128 stands for zero in the data rows.
One hidden rule gives every row of this table a label. Here are some rows, each with its label.
126,112,163,138,145,143,90,131 3
131,142,140,132,113,117,116,124 1
133,123,124,123,122,129,117,123 2
148,162,23,132,81,81,197,153 1
131,148,81,133,107,94,167,130 1
143,170,181,136,77,98,123,135 1
122,109,137,145,126,145,113,114 3
152,113,133,125,109,144,163,171 3
135,146,99,127,98,91,156,151 1
127,120,121,128,158,120,131,138 2
143,110,134,127,118,139,154,166 3
106,88,126,129,137,141,137,116 3
128,121,155,138,120,128,120,130 2
108,104,136,145,97,86,153,154 2
138,155,134,116,159,158,114,98 2
87,92,135,163,83,61,162,180 2
117,112,116,115,150,127,136,139 2
125,113,164,124,147,142,93,111 3
143,111,143,110,111,137,145,175 3
112,143,128,136,136,111,110,102 1
123,131,135,132,143,129,119,130 2
154,157,128,112,161,162,101,86 2
127,116,121,142,139,129,133,122 2
109,109,115,130,146,138,139,117 3
90,114,142,127,127,126,140,152 2
130,125,141,122,112,138,143,157 3
139,112,135,130,119,124,133,140 2
143,114,109,132,114,135,167,172 3
119,142,148,127,147,111,106,99 1
127,127,113,133,132,127,146,132 2
124,104,109,168,129,138,141,137 3
133,122,122,133,116,120,132,148 2
123,119,124,118,152,148,125,124 3
139,96,128,125,116,132,140,145 3
118,178,144,103,127,102,113,143 1
121,116,132,122,121,125,134,125 2
101,109,172,136,138,149,92,106 3
129,115,131,130,115,131,126,135 3
111,97,124,137,108,134,139,119 3
129,158,111,129,161,160,106,104 2
121,119,140,142,139,134,111,116 3
103,163,137,139,127,90,84,90 1
154,185,139,110,112,97,122,151 1
125,122,135,133,126,125,123,127 2
113,130,138,120,131,134,122,134 3
129,122,143,115,114,128,132,149 2
139,120,131,128,113,135,129,128 3
130,125,133,118,124,135,145,145 3
109,109,114,133,141,124,134,123 2
159,150,127,114,158,150,103,96 2
130,148,143,122,124,101,116,142 1
162,76,142,123,97,160,178,195 3
124,135,100,115,121,109,133,150 2
124,145,145,125,132,119,123,134 1
131,129,127,137,141,122,121,137 2
123,125,132,127,133,127,134,135 2
109,129,133,134,144,132,132,112 3
115,98,117,120,152,127,135,134 2
123,121,127,124,106,136,138,150 3
122,114,169,143,169,152,94,100 3
127,133,120,129,126,129,126,149 2
119,118,128,125,144,129,134,117 2
131,87,121,150,127,156,139,114 3
137,144,134,108,153,152,109,107 2
113,110,135,140,111,113,137,143 2
152,143,80,126,84,89,169,145 1
130,145,49,132,109,100,158,137 1
133,169,65,111,81,84,178,121 1
128,124,130,123,125,125,123,119 2
119,118,158,136,139,133,98,117 3
129,120,141,142,123,121,136,140 2
121,124,140,130,118,120,133,137 2
127,71,96,151,120,156,146,105 3
127,117,144,135,131,130,137,147 3
125,139,118,132,128,122,120,138 1
125,83,120,143,127,143,132,122 3
117,61,122,152,113,158,130,106 3
Which label does each new row get?
114,118,160,136,151,143,103,109 -> 3
117,101,101,134,160,135,142,119 -> 3
123,139,129,124,127,126,127,117 -> 1
124,157,122,112,141,157,101,102 -> 2
128,124,159,136,142,137,103,117 -> 3
117,145,147,133,101,109,117,131 -> 1
137,117,134,124,119,125,135,136 -> 2
111,131,115,125,126,127,123,128 -> 2
131,111,106,139,155,131,133,129 -> 3
119,132,155,135,111,123,124,136 -> 2
130,97,108,142,126,141,126,109 -> 3
155,150,142,111,157,147,108,95 -> 2
125,155,88,120,89,92,182,151 -> 1
165,179,140,89,168,200,75,83 -> 2
Which column or columns does the hidden rule look at? Columns are counted from 0, in order:
1 5
